In the data rows, zero lies at 4.5, halfway between 4 and 5.
Some points, each followed by its number:
[6. 3. 4. 3. 3. 5. 5. 4. 4. 3. 4. 2. 4. 1. 0. 4. 3. 3. 3. 3. 4. 5. 4. 4. 5. 5. 7. 7. 5. 6. 6. 6.] 0
[4. 2. 3. 2. 2. 2. 3. 3. 5. 4. 4. 3. 4. 5. 5. 3. 5. 4. 6. 7. 6. 7. 7. 5. 6. 6. 3. 4. 6. 4. 6. 4.] 1
[5. 4. 4. 4. 4. 6. 7. 6. 8. 6. 8. 5. 8. 6. 4. 7. 5. 4. 5. 6. 5. 6. 5. 4. 3. 4. 4. 4. 4. 3. 4. 4.] 2
[4. 2. 4. 3. 2. 4. 3. 6. 6. 3. 4. 3. 6. 5. 5. 6. 5. 6. 5. 6. 5. 4. 5. 3. 3. 4. 5. 3. 4. 4. 3. 3.] 3
[5. 4. 5. 6. 5. 7. 6. 6. 4. 4. 5. 4. 3. 3. 2. 4. 5. 6. 6. 7. 7. 5. 6. 6. 3. 5. 5. 4. 6. 6. 5. 5.] 4
[4. 2. 3. 2. 3. 2. 5. 5. 4. 4. 6. 5. 2. 4. 1. 1. 2. 3. 3. 5. 4. 4. 5. 3. 3. 3. 2. 5. 4. 4. 4. 3.] 5
[4. 4. 2. 3. 3. 4. 4. 4. 6. 3. 3. 2. 4. 4. 4. 6. 6. 5. 4. 3. 3. 3. 4. 5. 6. 5. 5. 5. 2. 4. 4. 3.] 6
[6. 7. 6. 6. 5. 4. 4. 4. 5. 4. 6. 5. 5. 6. 5. 5. 3. 4. 5. 5. 7. 6. 5. 3. 3. 3. 3. 3. 4. 4. 5. 5.] 7
[5. 4. 5. 4. 3. 4. 4. 2. 5. 3. 4. 2. 2. 2. 4. 6. 7. 6. 4. 4. 3. 3. 2. 1. 2. 1. 4. 4. 4. 5. 6. 4.] 8
[3. 5. 4. 6. 4. 6. 5. 4. 5. 7. 5. 3. 4. 3. 4. 5. 4. 6. 5. 5. 4. 5. 5. 6. 4. 4. 4. 3. 4. 3. 3. 3.] 9
[6. 5. 6. 3. 5. 5. 3. 5. 5. 4. 9. 7. 5. 5. 6. 6. 4. 8. 5. 7. 7. 5. 3. 9. 6. 4. 7. 8. 5. 7. 5. 3.] 10
[3. 4. 3. 2. 2. 4. 6. 6. 6. 6. 3. 1. 5. 3. 4. 6. 5. 6. 6. 6. 5. 4. 4. 3. 4. 5. 5. 5. 5. 3. 5. 3.] 11
[6. 5. 5. 4. 2. 5. 5. 4. 6. 4. 2. 2. 4. 3. 5. 5. 5. 5. 5. 5. 7. 6. 7. 7. 7. 6. 3. 3. 2. 4. 5. 5.] 12
[4. 4. 5. 6. 4. 4. 4. 4. 6. 4. 5. 4. 6. 4. 3. 6. 5. 4. 4. 4. 5. 6. 6. 6. 6. 4. 4. 6. 5. 6. 5. 4.] 13
[5. 3. 1. 3. 6. 6. 4. 8. 5. 3. 6. 6. 3. 7. 7. 5. 3. 4. 7. 6. 4. 3. 4. 2. 2. 5. 4. 4. 7. 8. 8. 5.] 14
[6. 3. 4. 2. 1. 3. 4. 4. 5. 5. 6. 4. 4. 5. 3. 6. 6. 5. 4. 4. 4. 3. 4. 3. 4. 6. 6. 7. 7. 5. 6. 5.] 15
[6. 4. 4. 5. 3. 3. 2. 5. 5. 4. 8. 6. 3. 6. 4. 5. 7. 6. 6. 7. 6. 5. 7. 2. 4. 6. 3. 3. 4. 5. 5. 3.] 16
[5. 4. 6. 5. 4. 5. 3. 6. 6. 6. 6. 5. 5. 5. 6. 4. 4. 4. 3. 4. 1. 5. 3. 2. 4. 4. 5. 3. 3. 3. 4. 6.] 17
[4. 3. 5. 5. 5. 6. 7. 6. 6. 4. 6. 6. 5. 6. 4. 4. 5. 3. 4. 5. 5. 6. 4. 2. 2. 3. 1. 4. 5. 4. 5. 4.] 18
[4. 4. 4. 1. 2. 1. 6. 6. 5. 7. 6. 4. 4. 6. 4. 4. 5. 3. 3. 3. 5. 5. 4. 4. 2. 5. 3. 4. 5. 3. 4. 3.] 19
[6. 7. 5. 7. 4. 5. 4. 4. 5. 5. 3. 3. 3. 3. 3. 5. 4. 4. 5. 4. 4. 3. 2. 5. 4. 5. 5. 5. 6. 7. 5. 6.] 20
[6. 6. 6. 4. 3. 5. 4. 4. 6. 5. 4. 3. 6. 5. 6. 7. 6. 6. 5. 6. 4. 4. 5. 5. 5. 4. 5. 4. 5. 6. 6. 7.] 21
[9. 7. 9. 8. 7. 3. 6. 4. 5. 6. 6. 4. 0. 3. 4. 2. 4. 1. 3. 5. 2. 5. 4. 7. 6. 3. 4. 5. 4. 4. 4. 7.] 22
[4. 4. 5. 4. 4. 6. 5. 8. 8. 5. 4. 3. 3. 3. 2. 3. 4. 3. 4. 5. 3. 3. 4. 2. 4. 4. 5. 4. 5. 5. 4. 4.] 23
[4. 4. 5. 3. 4. 4. 5. 7. 5. 4. 5. 4. 4. 4. 4. 6. 7. 7. 6. 5. 4. 4. 3. 3. 4. 5. 4. 5. 4. 4. 4. 4.] 24
[4. 3. 4. 6. 4. 4. 3. 5. 6. 4. 6. 6. 3. 5. 4. 4. 4. 4. 5. 6. 5. 7. 7. 4. 4. 5. 4. 7. 8. 7. 7. 3.] 25
[3. 2. 1. 4. 7. 6. 5. 9. 2. 7. 9. 9. 8. 9. 8. 3. 2. 5. 7. 7. 5. 3. 3. 3. 7. 6. 8. 6. 6. 7. 8. 5.] 26
[4. 3. 4. 2. 4. 4. 7. 7. 6. 5. 7. 5. 5. 6. 2. 3. 6. 4. 2. 2. 4. 5. 4. 4. 2. 3. 2. 4. 4. 3. 4. 3.] 27
[6. 5. 6. 5. 3. 4. 4. 3. 4. 3. 3. 3. 4. 5. 5. 6. 7. 4. 4. 4. 3. 5. 4. 3. 3. 4. 2. 4. 5. 3. 5. 5.] 28
[5. 5. 5. 5. 4. 3. 5. 6. 4. 5. 5. 3. 2. 2. 2. 4. 5. 5. 3. 4. 2. 2. 3. 3. 3. 5. 3. 5. 6. 6. 6. 5.] 29
[5. 4. 4. 3. 3. 3. 3. 1. 3. 2. 5. 4. 6. 7. 5. 6. 6. 5. 6. 6. 7. 7. 7. 5. 5. 4. 3. 5. 4. 4. 4. 4.] 30
[6. 4. 5. 4. 5. 5. 6. 4. 3. 3. 3. 1. 4. 3. 2. 4. 5. 5. 5. 6. 5. 4. 4. 3. 2. 3. 2. 4. 5. 5. 5. 6.] 31
[6. 4. 5. 3. 3. 6. 5. 5. 7. 4. 5. 3. 4. 2. 3. 5. 4. 6. 6. 6. 4. 4. 4. 4. 6. 6. 7. 7. 5. 5. 5. 6.] 32
[5. 5. 5. 3. 2. 4. 3. 5. 4. 3. 4. 3. 6. 5. 4. 5. 4. 3. 3. 4. 4. 3. 4. 5. 5. 6. 6. 5. 4. 3. 4. 4.] 33
[6. 7. 8. 7. 5. 6. 4. 5. 7. 6. 7. 6. 6. 5. 5. 6. 6. 5. 6. 7. 5. 5. 5. 2. 3. 3. 4. 6. 6. 5. 5. 5.] 34
[6. 5. 5. 2. 3. 4. 5. 6. 7. 3. 3. 1. 2. 3. 3. 5. 5. 5. 6. 5. 6. 5. 6. 4. 3. 3. 3. 4. 4. 5. 6. 6.] 35
[3. 3. 0. 5. 9. 5. 3. 4. 1. 0. 1. 9. 7. 5. 9. 0. 2. 7. 7. 3. 1. 0. 2. 6. 3. 8. 4. 1. 0. 2. 1. 2.] 36
[5. 6. 7. 6. 5. 5. 5. 5. 5. 3. 3. 1. 4. 4. 4. 4. 4. 4. 3. 4. 4. 5. 5. 5. 3. 4. 5. 3. 5. 5. 5. 5.] 37
[5. 8. 5. 6. 2. 3. 4. 6. 5. 6. 7. 7. 6. 7. 3. 4. 4. 7. 6. 3. 7. 5. 5. 5. 3. 4. 4. 3. 4. 5. 5. 4.] 38
[4. 4. 4. 3. 2. 4. 4. 4. 5. 5. 4. 2. 5. 3. 2. 3. 2. 2. 5. 6. 5. 5. 4. 4. 5. 4. 5. 6. 6. 4. 4. 4.] 39
[4. 5. 5. 4. 5. 6. 4. 5. 5. 6. 6. 6. 2. 4. 6. 4. 6. 3. 3. 6. 3. 5. 3. 7. 6. 4. 5. 5. 6. 4. 3. 4.] 40
[6. 5. 8. 6. 6. 5. 5. 6. 5. 6. 7. 5. 7. 6. 5. 5. 6. 4. 4. 5. 4. 6. 6. 6. 6. 5. 2. 3. 4. 4. 5. 5.] 41
[5. 6. 7. 6. 4. 4. 2. 4. 3. 4. 4. 2. 5. 4. 3. 5. 5. 4. 5. 6. 6. 5. 6. 3. 3. 3. 2. 3. 5. 4. 5. 3.] 42
[4. 5. 6. 4. 3. 3. 2. 4. 6. 5. 5. 4. 6. 5. 6. 6. 4. 4. 4. 5. 5. 5. 5. 5. 4. 4. 5. 5. 4. 4. 4. 5.] 43
[5. 6. 6. 4. 2. 3. 3. 5. 6. 7. 8. 7. 6. 4. 3. 2. 5. 5. 5. 7. 4. 2. 4. 5. 5. 5. 5. 5. 4. 4. 4. 4.] 44
[5. 5. 5. 6. 5. 5. 4. 3. 3. 5. 6. 4. 6. 7. 6. 6. 6. 5. 3. 5. 3. 4. 6. 8. 6. 6. 6. 5. 6. 6. 5. 6.] 45
[4. 4. 5. 5. 6. 6. 6. 4. 6. 4. 2. 2. 5. 4. 5. 6. 6. 6. 7. 6. 4. 2. 2. 1. 1. 3. 3. 3. 3. 2. 3. 4.] 46
[4. 3. 2. 3. 3. 3. 4. 4. 4. 5. 4. 3. 5. 6. 8. 7. 6. 4. 2. 4. 3. 5. 6. 6. 6. 5. 7. 7. 8. 8. 5. 5.] 47
[4. 3. 4. 4. 5. 5. 7. 5. 3. 3. 2. 3. 4. 6. 5. 7. 7. 5. 6. 6. 6. 5. 5. 4. 3. 5. 5. 7. 7. 5. 5. 5.] 48
[4. 7. 4. 6. 7. 5. 7. 7. 4. 3. 6. 4. 3. 4. 5. 4. 4. 7. 4. 5. 3. 3. 1. 3. 5. 6. 9. 7. 7. 4. 5. 4.] 49
[7. 5. 7. 5. 5. 4. 5. 6. 5. 4. 5. 6. 4. 6. 5. 5. 6. 7. 7. 9. 8. 7. 6. 3. 1. 3. 3. 4. 5. 3. 5. 4.] 50
[6. 2. 3. 9. 9. 3. 6. 7. 6. 2. 7. 9. 9. 4. 6. 0. 2. 7. 5. 5. 0. 6. 2. 6. 3. 1. 3. 4. 2. 1. 3. 4.] 51
[4. 3. 5. 3. 4. 5. 5. 5. 5. 5. 4. 2. 5. 5. 4. 5. 4. 4. 5. 5. 6. 5. 7. 5. 6. 6. 5. 4. 4. 3. 3. 3.] 52
[5. 6. 6. 6. 4. 4. 4. 5. 6. 4. 3. 3. 4. 3. 4. 4. 4. 5. 4. 4. 3. 3. 3. 3. 5. 5. 6. 5. 6. 6. 5. 6.] 53
[4. 5. 0. 8. 9. 7. 6. 5. 1. 5. 4. 9. 9. 4. 7. 0. 0. 6. 3. 1. 4. 0. 1. 8. 7. 8. 7. 2. 0. 0. 0. 2.] 54
[2. 3. 5. 5. 6. 5. 5. 4. 3. 5. 6. 5. 6. 4. 3. 5. 6. 6. 4. 5. 5. 4. 5. 3. 3. 4. 3. 5. 5. 3. 4. 3.] 55
[5. 4. 3. 1. 2. 4. 5. 5. 6. 4. 3. 3. 5. 5. 5. 5. 5. 4. 5. 5. 5. 4. 5. 4. 5. 6. 6. 7. 6. 4. 6. 5.] 56
[3. 3. 4. 2. 3. 5. 6. 7. 6. 6. 6. 3. 5. 2. 2. 4. 5. 4. 4. 5. 5. 6. 5. 5. 3. 4. 5. 6. 6. 5. 4. 3.] 57
[1. 0. 0. 6. 9. 6. 6. 4. 1. 8. 0. 9. 7. 3. 8. 3. 0. 5. 2. 4. 0. 2. 2. 4. 4. 7. 7. 1. 2. 3. 0. 4.] 58
[5. 5. 6. 5. 6. 3. 4. 3. 0. 4. 4. 4. 4. 6. 4. 3. 4. 3. 5. 5. 2. 4. 2. 5. 4. 2. 7. 6. 3. 3. 4. 8.] 59
[5. 4. 4. 6. 4. 7. 6. 7. 7. 6. 4. 4. 4. 2. 4. 5. 4. 6. 5. 6. 4. 3. 5. 6. 4. 5. 5. 4. 4. 6. 5. 5.] 60
[4. 4. 4. 2. 2. 3. 5. 5. 5. 5. 5. 5. 5. 6. 4. 5. 5. 4. 3. 4. 5. 6. 5. 4. 4. 4. 3. 5. 5. 3. 4. 5.] 61
[5. 4. 5. 2. 1. 4. 4. 6. 9. 8. 9. 8. 7. 5. 4. 4. 4. 4. 5. 6. 8. 7. 6. 3. 3. 4. 3. 4. 4. 5. 6. 5.] 62
[5. 5. 6. 4. 4. 4. 5. 4. 4. 5. 5. 4. 6. 5. 4. 5. 7. 5. 5. 6. 5. 5. 6. 4. 5. 5. 5. 6. 6. 5. 5. 5.] 63
[3. 3. 5. 5. 5. 7. 4. 6. 6. 5. 6. 4. 5. 5. 6. 8. 6. 5. 6. 6. 5. 5. 5. 5. 5. 5. 4. 4. 2. 2. 2. 2.] 64
[5. 4. 5. 4. 3. 5. 5. 4. 6. 4. 4. 4. 4. 3. 3. 5. 5. 4. 4. 4. 4. 7. 7. 6. 6. 4. 6. 4. 3. 4. 4. 4.] 65
[4. 4. 2. 5. 4. 4. 5. 7. 1. 9. 9. 9. 0. 3. 5. 5. 5. 7. 9. 7. 4. 6. 1. 5. 8. 6. 9. 6. 9. 7. 8. 9.] 66
[6. 6. 5. 5. 4. 5. 6. 5. 5. 5. 2. 2. 4. 5. 7. 7. 9. 5. 4. 5. 3. 4. 4. 3. 4. 4. 5. 6. 4. 3. 5. 5.] 67
[5. 7. 8. 5. 5. 5. 5. 5. 5. 4. 2. 1. 4. 3. 2. 5. 3. 3. 3. 3. 4. 5. 4. 4. 4. 4. 4. 5. 5. 4. 4. 5.] 68
[0. 0. 1. 1. 5. 4. 1. 2. 0. 8. 1. 9. 0. 1. 6. 3. 2. 4. 5. 6. 1. 1. 3. 2. 6. 9. 7. 1. 3. 8. 4. 7.] 69
[2. 2. 5. 4. 4. 7. 5. 6. 6. 5. 6. 6. 4. 3. 3. 3. 5. 5. 6. 8. 6. 5. 3. 2. 3. 4. 4. 3. 4. 3. 5. 5.] 70
New points follow, each followed by the numbers of its three nearest points above by angle, seen from the average point of the numbered points, nearest first.
[6. 6. 8. 5. 5. 5. 6. 6. 6. 6. 6. 4. 5. 5. 4. 4. 5. 3. 2. 3. 3. 4. 4. 4. 4. 5. 5. 5. 5. 4. 4. 5.] >> 22 68 41
[5. 6. 7. 5. 5. 4. 5. 5. 4. 6. 4. 5. 6. 6. 6. 5. 5. 4. 4. 4. 4. 5. 4. 3. 3. 3. 3. 5. 6. 5. 6. 5.] >> 34 7 28
[0. 5. 5. 8. 4. 9. 1. 9. 0. 9. 9. 9. 0. 4. 9. 0. 6. 1. 8. 5. 0. 5. 3. 3. 9. 4. 6. 4. 1. 5. 8. 6.] >> 66 26 40
[7. 5. 6. 6. 4. 4. 3. 3. 5. 4. 5. 3. 5. 5. 4. 6. 6. 5. 6. 4. 4. 5. 4. 3. 5. 5. 3. 5. 4. 4. 6. 5.] >> 28 42 21
[4. 4. 6. 4. 6. 6. 6. 3. 3. 2. 2. 3. 5. 4. 4. 4. 5. 5. 6. 6. 7. 7. 6. 4. 5. 5. 5. 7. 7. 5. 6. 6.] >> 48 63 4
[5. 5. 6. 5. 4. 4. 3. 5. 7. 7. 7. 5. 6. 3. 3. 4. 4. 4. 4. 4. 4. 4. 5. 4. 3. 3. 4. 4. 5. 5. 5. 6.] >> 62 44 34
[6. 4. 4. 6. 4. 5. 5. 4. 6. 7. 5. 4. 4. 3. 5. 4. 6. 4. 4. 5. 5. 6. 4. 4. 5. 5. 4. 5. 5. 5. 4. 6.] >> 22 20 40
[8. 6. 7. 4. 4. 2. 3. 3. 3. 4. 5. 4. 6. 6. 5. 3. 4. 4. 5. 5. 6. 6. 6. 5. 4. 5. 3. 5. 6. 5. 7. 7.] >> 7 63 30
[5. 4. 5. 4. 4. 5. 6. 5. 5. 3. 3. 2. 4. 4. 3. 5. 5. 6. 6. 7. 7. 5. 7. 4. 4. 5. 4. 5. 7. 6. 7. 5.] >> 4 35 48
[1. 0. 0. 3. 9. 6. 5. 5. 0. 4. 4. 9. 9. 9. 9. 3. 0. 3. 3. 0. 6. 0. 1. 9. 9. 9. 7. 1. 0. 1. 0. 0.] >> 54 36 58
[4. 5. 6. 5. 5. 3. 2. 3. 4. 3. 3. 2. 5. 7. 7. 8. 6. 5. 4. 5. 5. 6. 7. 6. 6. 6. 5. 4. 5. 2. 3. 3.] >> 30 43 52
[4. 2. 2. 3. 3. 2. 5. 5. 4. 5. 6. 6. 4. 6. 3. 2. 2. 5. 3. 5. 5. 7. 7. 6. 2. 1. 1. 3. 4. 5. 5. 4.] >> 5 27 61
[5. 5. 4. 4. 5. 4. 6. 5. 6. 6. 6. 5. 4. 6. 3. 3. 5. 4. 5. 3. 4. 6. 3. 6. 5. 5. 3. 5. 6. 4. 4. 3.] >> 27 19 40
[5. 4. 4. 4. 3. 4. 5. 3. 4. 4. 3. 2. 4. 2. 3. 3. 3. 4. 4. 4. 5. 5. 5. 4. 5. 5. 6. 8. 6. 6. 7. 6.] >> 0 39 56
[6. 8. 9. 7. 6. 5. 4. 3. 4. 4. 3. 2. 5. 4. 4. 6. 5. 5. 4. 4. 4. 4. 4. 3. 2. 3. 2. 3. 3. 2. 4. 3.] >> 42 68 28
[5. 5. 4. 5. 4. 6. 6. 4. 3. 4. 5. 5. 8. 6. 4. 4. 5. 7. 6. 3. 5. 4. 6. 4. 4. 5. 3. 3. 4. 3. 6. 5.] >> 38 55 54
[5. 5. 4. 5. 3. 4. 6. 6. 7. 7. 5. 6. 6. 5. 7. 6. 8. 7. 6. 6. 4. 4. 3. 1. 2. 3. 3. 2. 3. 4. 5. 6.] >> 46 24 2
[3. 3. 3. 4. 5. 6. 6. 5. 6. 5. 4. 2. 4. 2. 4. 4. 4. 3. 5. 5. 6. 5. 4. 5. 5. 5. 5. 5. 4. 5. 5. 4.] >> 57 39 0
[6. 6. 6. 7. 6. 6. 5. 5. 4. 1. 4. 4. 5. 6. 6. 5. 6. 6. 6. 6. 5. 6. 5. 4. 4. 4. 4. 3. 3. 3. 4. 4.] >> 50 7 46
[6. 6. 4. 3. 3. 3. 4. 4. 5. 4. 4. 3. 4. 2. 2. 2. 4. 3. 4. 5. 5. 4. 5. 4. 4. 4. 4. 5. 6. 6. 7. 6.] >> 0 39 35
[4. 5. 5. 5. 4. 5. 5. 4. 5. 5. 6. 5. 7. 6. 5. 6. 5. 5. 5. 5. 4. 5. 5. 6. 6. 6. 7. 6. 5. 4. 3. 4.] >> 45 10 63
[4. 4. 5. 5. 3. 6. 4. 5. 5. 3. 5. 4. 5. 6. 5. 6. 6. 4. 5. 6. 5. 5. 4. 2. 2. 2. 4. 5. 4. 4. 5. 3.] >> 18 3 46
[4. 4. 4. 2. 2. 4. 4. 6. 7. 5. 4. 3. 3. 5. 4. 6. 5. 4. 6. 5. 6. 6. 4. 3. 3. 3. 3. 3. 4. 4. 5. 5.] >> 35 11 61
[4. 4. 4. 3. 3. 5. 4. 4. 5. 4. 2. 1. 3. 3. 5. 7. 7. 5. 6. 5. 4. 6. 6. 5. 6. 5. 5. 4. 5. 4. 5. 5.] >> 12 6 35
[7. 5. 4. 3. 4. 3. 7. 4. 6. 5. 6. 4. 3. 7. 5. 2. 3. 1. 4. 4. 3. 8. 4. 4. 5. 3. 3. 4. 4. 4. 3. 5.] >> 22 19 61
[7. 4. 4. 4. 4. 3. 5. 5. 6. 6. 6. 2. 0. 3. 2. 2. 4. 1. 3. 3. 2. 6. 5. 4. 6. 5. 4. 5. 7. 5. 6. 6.] >> 22 0 29
[5. 5. 5. 6. 4. 5. 4. 4. 5. 3. 5. 2. 5. 5. 4. 5. 4. 4. 5. 6. 4. 5. 4. 4. 5. 6. 6. 5. 5. 4. 4. 4.] >> 33 37 53
[5. 5. 6. 7. 6. 7. 7. 5. 7. 4. 5. 4. 4. 3. 4. 6. 5. 4. 4. 4. 4. 4. 3. 3. 3. 3. 5. 4. 2. 3. 3. 3.] >> 46 64 68
[0. 3. 2. 5. 4. 4. 4. 4. 1. 4. 6. 3. 3. 4. 5. 5. 6. 6. 5. 4. 5. 3. 5. 5. 7. 6. 9. 7. 5. 2. 4. 3.] >> 49 6 47
[5. 4. 5. 3. 3. 3. 4. 2. 3. 2. 2. 3. 5. 5. 6. 6. 6. 5. 6. 4. 5. 6. 5. 4. 4. 4. 2. 5. 4. 4. 4. 3.] >> 30 28 1
[3. 5. 3. 6. 5. 6. 5. 3. 5. 6. 4. 4. 5. 5. 6. 7. 5. 4. 3. 3. 3. 4. 4. 4. 4. 4. 6. 5. 6. 5. 4. 4.] >> 47 45 58
[4. 3. 5. 5. 6. 8. 8. 7. 7. 8. 5. 3. 2. 1. 2. 2. 5. 5. 3. 4. 3. 4. 6. 7. 6. 6. 5. 3. 4. 5. 5. 6.] >> 60 23 4
[7. 5. 0. 4. 3. 2. 1. 6. 2. 0. 3. 6. 5. 5. 7. 0. 1. 4. 5. 5. 4. 7. 7. 7. 7. 8. 6. 7. 6. 4. 6. 3.] >> 1 25 36
[4. 5. 5. 4. 3. 5. 6. 5. 6. 3. 4. 3. 4. 5. 5. 7. 7. 8. 6. 7. 6. 6. 7. 4. 2. 2. 3. 3. 6. 6. 5. 4.] >> 50 35 48
[5. 4. 5. 3. 4. 3. 5. 4. 4. 4. 5. 4. 3. 5. 2. 2. 1. 3. 1. 3. 5. 5. 5. 6. 3. 4. 2. 3. 3. 5. 7. 6.] >> 5 27 0
[6. 7. 7. 5. 5. 5. 5. 6. 6. 6. 6. 5. 5. 5. 4. 5. 3. 3. 3. 4. 3. 4. 4. 4. 4. 4. 5. 5. 6. 6. 5. 7.] >> 22 53 34
[3. 4. 5. 6. 6. 5. 6. 4. 5. 3. 7. 4. 7. 5. 3. 4. 3. 3. 1. 2. 2. 3. 4. 3. 4. 5. 7. 8. 6. 6. 5. 3.] >> 49 0 53
[5. 4. 5. 4. 3. 6. 4. 4. 4. 3. 3. 2. 3. 2. 3. 5. 4. 4. 4. 5. 5. 5. 6. 6. 6. 6. 5. 4. 4. 3. 5. 4.] >> 12 65 52
[5. 4. 4. 4. 4. 6. 4. 3. 5. 3. 2. 3. 4. 2. 3. 4. 4. 3. 3. 3. 4. 5. 5. 5. 5. 4. 4. 5. 5. 5. 5. 5.] >> 0 68 65
[8. 8. 7. 6. 6. 6. 4. 4. 7. 6. 4. 7. 5. 4. 5. 6. 4. 5. 4. 3. 7. 2. 3. 8. 5. 6. 4. 5. 5. 7. 4. 6.] >> 20 10 21
[4. 4. 5. 6. 5. 6. 4. 4. 3. 4. 5. 5. 6. 5. 4. 5. 5. 4. 5. 7. 7. 6. 8. 6. 5. 6. 5. 5. 5. 4. 5. 4.] >> 30 4 63
[4. 1. 4. 2. 6. 2. 0. 0. 1. 8. 3. 7. 3. 4. 6. 5. 2. 3. 3. 3. 1. 7. 8. 8. 5. 4. 5. 6. 1. 6. 6. 9.] >> 69 59 47
[5. 5. 7. 5. 4. 3. 4. 3. 5. 4. 5. 5. 6. 5. 3. 4. 5. 5. 6. 8. 8. 8. 7. 5. 5. 4. 4. 5. 3. 3. 4. 4.] >> 30 50 7
[5. 4. 4. 4. 4. 7. 7. 6. 7. 5. 4. 3. 3. 4. 4. 3. 5. 4. 4. 5. 3. 5. 4. 3. 3. 2. 4. 5. 8. 7. 7. 5.] >> 23 14 29
[5. 5. 6. 5. 6. 6. 2. 2. 3. 5. 6. 5. 2. 5. 5. 7. 6. 3. 2. 4. 5. 2. 3. 7. 4. 0. 2. 4. 4. 6. 4. 6.] >> 40 22 8
[3. 6. 5. 5. 6. 4. 5. 4. 2. 5. 4. 3. 7. 5. 4. 4. 6. 7. 7. 7. 6. 6. 7. 6. 6. 6. 4. 5. 6. 4. 6. 4.] >> 63 30 45
[2. 4. 3. 0. 5. 7. 4. 4. 2. 5. 6. 7. 4. 3. 2. 6. 1. 5. 4. 5. 6. 0. 0. 6. 3. 1. 6. 7. 7. 6. 3. 5.] >> 10 69 66
[6. 7. 6. 6. 5. 4. 6. 4. 3. 4. 4. 3. 6. 6. 4. 5. 6. 6. 5. 6. 5. 5. 6. 5. 5. 6. 5. 6. 5. 4. 5. 5.] >> 63 45 48
[3. 5. 5. 5. 5. 5. 5. 5. 6. 6. 5. 5. 6. 4. 5. 4. 6. 4. 4. 5. 4. 5. 5. 5. 5. 5. 5. 5. 4. 3. 4. 3.] >> 64 41 40
[7. 5. 4. 3. 5. 2. 6. 4. 4. 5. 3. 3. 2. 6. 4. 4. 7. 8. 7. 6. 5. 6. 3. 5. 3. 2. 3. 4. 3. 3. 2. 5.] >> 50 46 31
[4. 3. 2. 2. 3. 2. 5. 7. 6. 6. 4. 3. 3. 3. 3. 3. 4. 4. 7. 6. 5. 8. 5. 4. 6. 5. 2. 3. 3. 4. 3. 3.] >> 1 5 11
[6. 5. 5. 2. 2. 2. 4. 4. 5. 5. 5. 3. 5. 4. 3. 5. 6. 6. 6. 6. 6. 5. 4. 4. 4. 5. 3. 3. 4. 5. 6. 6.] >> 35 1 21
[3. 3. 4. 0. 1. 3. 2. 4. 4. 1. 1. 0. 2. 3. 4. 6. 6. 4. 4. 4. 5. 4. 5. 4. 5. 4. 5. 5. 4. 4. 3. 3.] >> 6 33 3
[6. 7. 6. 6. 5. 3. 4. 4. 3. 4. 4. 4. 5. 7. 6. 6. 7. 6. 6. 5. 6. 8. 5. 5. 6. 3. 2. 6. 5. 4. 6. 5.] >> 30 63 7
[5. 4. 4. 3. 3. 4. 3. 5. 5. 4. 5. 3. 5. 4. 4. 4. 5. 3. 3. 4. 4. 3. 3. 1. 2. 3. 4. 5. 4. 4. 6. 3.] >> 8 5 27
[7. 5. 5. 5. 3. 4. 3. 5. 6. 5. 6. 4. 3. 4. 4. 5. 5. 4. 5. 7. 5. 6. 6. 5. 4. 4. 2. 3. 4. 4. 6. 5.] >> 16 42 50
[9. 9. 8. 6. 5. 5. 3. 4. 7. 5. 5. 4. 3. 3. 5. 8. 5. 4. 4. 4. 7. 1. 2. 7. 2. 1. 5. 5. 3. 8. 3. 6.] >> 20 21 22
[7. 8. 4. 6. 5. 5. 5. 4. 5. 6. 5. 6. 6. 4. 6. 5. 4. 5. 4. 3. 6. 7. 4. 9. 8. 6. 5. 2. 4. 7. 4. 6.] >> 45 41 12
[5. 6. 6. 4. 3. 3. 4. 4. 5. 3. 3. 1. 4. 4. 4. 5. 5. 4. 3. 4. 5. 4. 5. 2. 2. 4. 2. 2. 3. 3. 4. 5.] >> 28 42 37
[7. 7. 1. 5. 3. 3. 2. 3. 3. 3. 1. 5. 2. 6. 9. 4. 5. 2. 6. 5. 4. 7. 5. 3. 7. 9. 7. 6. 9. 9. 6. 4.] >> 47 25 56
[1. 2. 4. 4. 5. 8. 7. 5. 5. 2. 2. 2. 5. 4. 5. 6. 5. 5. 5. 7. 5. 6. 5. 6. 5. 5. 5. 3. 5. 4. 3. 3.] >> 52 64 48
[3. 5. 5. 4. 4. 4. 4. 4. 6. 5. 5. 3. 6. 6. 5. 6. 4. 3. 4. 4. 5. 6. 6. 5. 5. 5. 5. 4. 5. 3. 5. 2.] >> 52 43 13
[5. 5. 2. 5. 5. 4. 4. 4. 3. 7. 7. 4. 6. 6. 5. 4. 2. 4. 6. 2. 5. 4. 3. 4. 5. 5. 9. 9. 6. 5. 4. 3.] >> 26 49 47
[5. 4. 5. 5. 4. 6. 5. 6. 6. 5. 5. 4. 6. 5. 5. 6. 6. 6. 7. 6. 6. 6. 6. 5. 4. 4. 4. 4. 5. 5. 6. 5.] >> 50 21 2
[4. 5. 5. 5. 5. 4. 3. 2. 3. 4. 3. 2. 4. 3. 2. 4. 5. 4. 5. 5. 6. 6. 5. 4. 5. 6. 6. 6. 6. 5. 6. 5.] >> 0 39 63
